Look-ups in named tables: a row name and a column name give one cell, copied from the table.

Vemap =
         Goba  Doforuv  Bopefab  Tigebak  Nop
Mibul      98       92       82      161   87
Sabuvif    57      134      115      110   60
Dozo      111       17       82      112  154
Vur       155      158      158       80   20
Ramusu     75       27       56      125  129
Zir       164      157      159       80   19
Duronaf   150      158      157       80   22
Tiz        85      102       88      154   79
Dak       141       33      126       85  197
Rolu      155      152      154       85   23
Pilibi    160      157      159       81   20
Dubo      142       32      125       86  197
Rigi       43       49       56      133  102
Gusonob   156      158      159       79   19

What is the Tigebak of Zir in Vemap?
80
What is the Nop of Tiz in Vemap?
79
What is the Doforuv of Tiz in Vemap?
102
What is the Nop of Dubo in Vemap?
197
What is the Doforuv of Vur in Vemap?
158
What is the Tigebak of Ramusu in Vemap?
125
What is the Bopefab of Pilibi in Vemap?
159
What is the Bopefab of Ramusu in Vemap?
56
What is the Tigebak of Pilibi in Vemap?
81
What is the Doforuv of Pilibi in Vemap?
157
What is the Goba of Zir in Vemap?
164
What is the Doforuv of Mibul in Vemap?
92
What is the Nop of Dozo in Vemap?
154
What is the Bopefab of Tiz in Vemap?
88
What is the Tigebak of Duronaf in Vemap?
80
What is the Goba of Pilibi in Vemap?
160
What is the Goba of Sabuvif in Vemap?
57
What is the Tigebak of Rolu in Vemap?
85

Tenuro =
fields: Vabik, Vor, Zalimiv, Kug, Tobuze
Gevemo: [197, 207, 129, 89, 140]
Tovoza: [195, 196, 112, 121, 150]
Zop: [171, 174, 178, 149, 160]
Vek: [236, 243, 62, 42, 123]
Kegezul: [242, 253, 166, 22, 116]

Kegezul, Vor: 253
Zop, Zalimiv: 178
Kegezul, Kug: 22
Gevemo, Zalimiv: 129
Kegezul, Zalimiv: 166
Gevemo, Tobuze: 140
Vek, Zalimiv: 62
Zop, Vor: 174
Gevemo, Vor: 207
Kegezul, Vabik: 242
Zop, Tobuze: 160
Tovoza, Vabik: 195
Vek, Kug: 42
Zop, Vabik: 171
Which row has the largest Vor? Kegezul

Ber
|  | Gorapad | Bel | Ven | Kud |
|---|---|---|---|---|
| Sovu | 0.2 | 0.1 | 0.4 | 0.5 |
| Mapi | 0.6 | 0.7 | 0.7 | 0.7 |
| Gilok | 0.7 | 0.7 | 0.7 | 0.6 |
| Kes | 0.7 | 0.6 | 0.7 | 0.6 |
| Zet | 0.8 | 0.6 | 0.4 | 1.0 |
| Gunag | 0.6 | 0.6 | 0.6 | 0.6 |
| Lerizi | 0.6 | 0.6 | 0.6 | 0.6 |
| Vira | 0.5 | 0.8 | 0.9 | 0.4 |

Mapi, Ven => 0.7
Gunag, Gorapad => 0.6
Gilok, Bel => 0.7
Zet, Gorapad => 0.8
Gilok, Kud => 0.6
Sovu, Kud => 0.5
Vira, Gorapad => 0.5
Lerizi, Bel => 0.6
Mapi, Gorapad => 0.6
Gilok, Ven => 0.7
Vira, Ven => 0.9
Row with the largest Bel: Vira

Mefoz =
         Gofu  Bifibat  Nanelib  Punuze  Susid  Gemi  Podevo  Dol  Vus
Deso      101       75      123     125     99   114     118  152  144
Gavaz     156      185      140     128    199   141     104   10  129
Mesumed   138      176       96      87    155   107      92    5   78
Vozopa    140      146      139     131    170   135     111   62  141

Vozopa, Bifibat: 146
Mesumed, Vus: 78
Mesumed, Podevo: 92
Mesumed, Susid: 155
Deso, Vus: 144
Deso, Gofu: 101
Deso, Nanelib: 123
Deso, Gemi: 114
Deso, Punuze: 125
Mesumed, Gemi: 107
Vozopa, Podevo: 111
Gavaz, Vus: 129
Vozopa, Dol: 62
Gavaz, Gofu: 156
Gavaz, Podevo: 104
Gavaz, Gemi: 141
Deso, Susid: 99
Deso, Bifibat: 75
Mesumed, Nanelib: 96
Deso, Podevo: 118

Table Nuto
fields: Mukimu, Roz, Gid, Gubat
Vagal: [382, 548, 411, 581]
Kob: [520, 496, 66, 626]
Magemaf: [419, 495, 667, 273]
Faf: [525, 414, 393, 462]
Letab: [402, 276, 725, 554]
Rugubu: [437, 263, 236, 375]
Diti: [427, 597, 853, 559]
Pon: [326, 309, 591, 308]

What is the Gid of Magemaf in Nuto?
667
What is the Gid of Vagal in Nuto?
411
What is the Gid of Diti in Nuto?
853
What is the Gubat of Diti in Nuto?
559
What is the Mukimu of Kob in Nuto?
520
What is the Roz of Faf in Nuto?
414
What is the Gubat of Faf in Nuto?
462
What is the Gid of Faf in Nuto?
393
What is the Gubat of Rugubu in Nuto?
375
What is the Gubat of Letab in Nuto?
554

Lubarim =
columns: Rezomaf, Bif, Ris, Nedu, Tatupa, Luzo, Fad, Sar, Bulag, Sedakig
Dubo: [3.0, 3.3, 6.6, 3.0, 6.4, 7.4, 7.2, 6.2, 6.5, 6.6]
Sedu: [6.6, 5.6, 4.0, 6.5, 2.5, 2.9, 3.1, 2.5, 2.5, 2.5]
Sor: [9.0, 8.3, 1.6, 9.0, 4.5, 0.9, 1.0, 4.7, 4.5, 4.5]
Govi: [3.9, 3.6, 6.1, 3.9, 4.4, 6.1, 6.0, 4.2, 4.4, 4.5]
Kuz: [5.0, 5.0, 4.9, 5.0, 5.7, 5.3, 5.2, 5.6, 5.8, 5.8]
Zimider: [6.4, 5.8, 3.9, 6.4, 4.0, 3.4, 3.5, 4.0, 4.1, 4.1]
Fid: [3.2, 3.5, 6.4, 3.2, 6.2, 7.2, 7.0, 6.0, 6.3, 6.3]

Nedu of Sedu is 6.5
Sedakig of Sor is 4.5
Ris of Fid is 6.4
Fad of Sedu is 3.1
Bif of Fid is 3.5
Ris of Sor is 1.6
Sar of Fid is 6.0
Bulag of Govi is 4.4
Bif of Zimider is 5.8
Fad of Kuz is 5.2
Nedu of Fid is 3.2
Tatupa of Dubo is 6.4
Sar of Kuz is 5.6
Sedakig of Fid is 6.3
Fad of Zimider is 3.5
Bulag of Dubo is 6.5
Tatupa of Sor is 4.5
Row with the largest Bif: Sor

Table Toredef
	Zevepeg	Dufel	Zegi	Dusor	Rigodep	Fivefi
Natoku	-0.5	0.4	-0.4	-0.6	-0.2	0.1
Rer	0.0	-0.2	0.3	-0.6	0.1	0.5
Gup	0.4	0.0	-0.2	-0.6	0.4	-0.1
Gek	0.5	-0.1	-0.5	-0.3	0.0	0.2
Rifu	-0.8	-0.1	0.2	0.1	-0.5	-0.3
Bovezo	-0.4	0.4	-0.2	0.4	-0.4	-0.3
Tes	0.0	-0.6	-0.3	-0.6	0.3	0.2
Zal	-0.5	-0.2	-0.8	-0.3	-0.3	0.0
Karatog	0.0	0.1	-0.4	-0.8	-0.1	0.2
Nalikim	-0.5	0.1	-0.6	-0.1	0.0	-0.7
Muvesi	-0.5	0.3	0.1	0.4	-0.3	-0.4
Zamab	-0.4	-0.1	-0.8	0.0	-0.2	0.3

Muvesi, Fivefi => -0.4
Zal, Fivefi => 0.0
Gup, Fivefi => -0.1
Rer, Rigodep => 0.1
Gup, Dufel => 0.0
Gek, Dusor => -0.3
Zamab, Dufel => -0.1
Nalikim, Dufel => 0.1
Natoku, Fivefi => 0.1
Muvesi, Dusor => 0.4
Rifu, Zevepeg => -0.8
Karatog, Zevepeg => 0.0
Gup, Rigodep => 0.4
Zal, Dufel => -0.2
Row with the largest Fivefi: Rer

Table Kob
fields: Nokefur, Lodo, Duzisin, Tafugo
Lunosu: [50, 63, -11, 3]
Sulur: [17, 49, -1, 36]
Bur: [7, 41, -32, -50]
Zopug: [50, 63, -11, 4]
Vifeze: [-72, -53, 34, 40]
Fol: [8, 10, -42, -26]
Dur: [9, 15, -46, -29]

Zopug, Lodo -> 63
Fol, Duzisin -> -42
Dur, Lodo -> 15
Fol, Nokefur -> 8
Lunosu, Duzisin -> -11
Vifeze, Duzisin -> 34
Bur, Nokefur -> 7
Sulur, Lodo -> 49
Bur, Tafugo -> -50
Dur, Tafugo -> -29
Vifeze, Tafugo -> 40
Lunosu, Lodo -> 63
Bur, Duzisin -> -32
Zopug, Tafugo -> 4
Dur, Nokefur -> 9
Lunosu, Tafugo -> 3
Vifeze, Lodo -> -53

Table Nubofi
,Feku,Mazakov,Fegefes,Duzabe,Tover,Sozilu
Nugubo,23.800,7.151,16.285,55.914,47.032,47.273
Rulo,44.672,69.095,63.585,31.130,6.932,38.704
Ruk,56.465,10.663,51.043,32.406,83.251,34.115
Lisug,62.655,8.586,54.313,34.306,85.982,33.368
Leto,20.772,11.847,18.176,54.381,46.387,47.401
Bodu,66.851,66.581,67.383,31.128,3.241,36.837
Serilu,28.237,4.702,18.222,53.741,50.797,46.801
Gov,11.962,20.212,20.811,53.146,41.999,46.113
Mozif,9.468,70.864,56.916,30.938,15.135,39.802
Fis,16.919,15.378,18.914,54.426,44.097,46.872
Vunof,67.895,66.272,67.610,30.852,3.061,36.628
Lesaf,63.705,6.976,53.580,36.406,86.417,35.985
Bek,17.714,13.427,18.193,54.906,44.654,47.175
Zomuvol,23.659,8.817,17.859,54.745,47.342,47.250

Bek, Fegefes -> 18.193
Ruk, Tover -> 83.251
Lisug, Tover -> 85.982
Nugubo, Feku -> 23.800
Mozif, Sozilu -> 39.802
Lesaf, Feku -> 63.705
Vunof, Mazakov -> 66.272
Serilu, Tover -> 50.797
Serilu, Fegefes -> 18.222
Rulo, Feku -> 44.672
Fis, Fegefes -> 18.914
Vunof, Feku -> 67.895
Gov, Fegefes -> 20.811
Ruk, Feku -> 56.465
Leto, Tover -> 46.387
Rulo, Fegefes -> 63.585
Fis, Duzabe -> 54.426
Nugubo, Duzabe -> 55.914
Serilu, Feku -> 28.237
Which row has the largest Sozilu? Leto

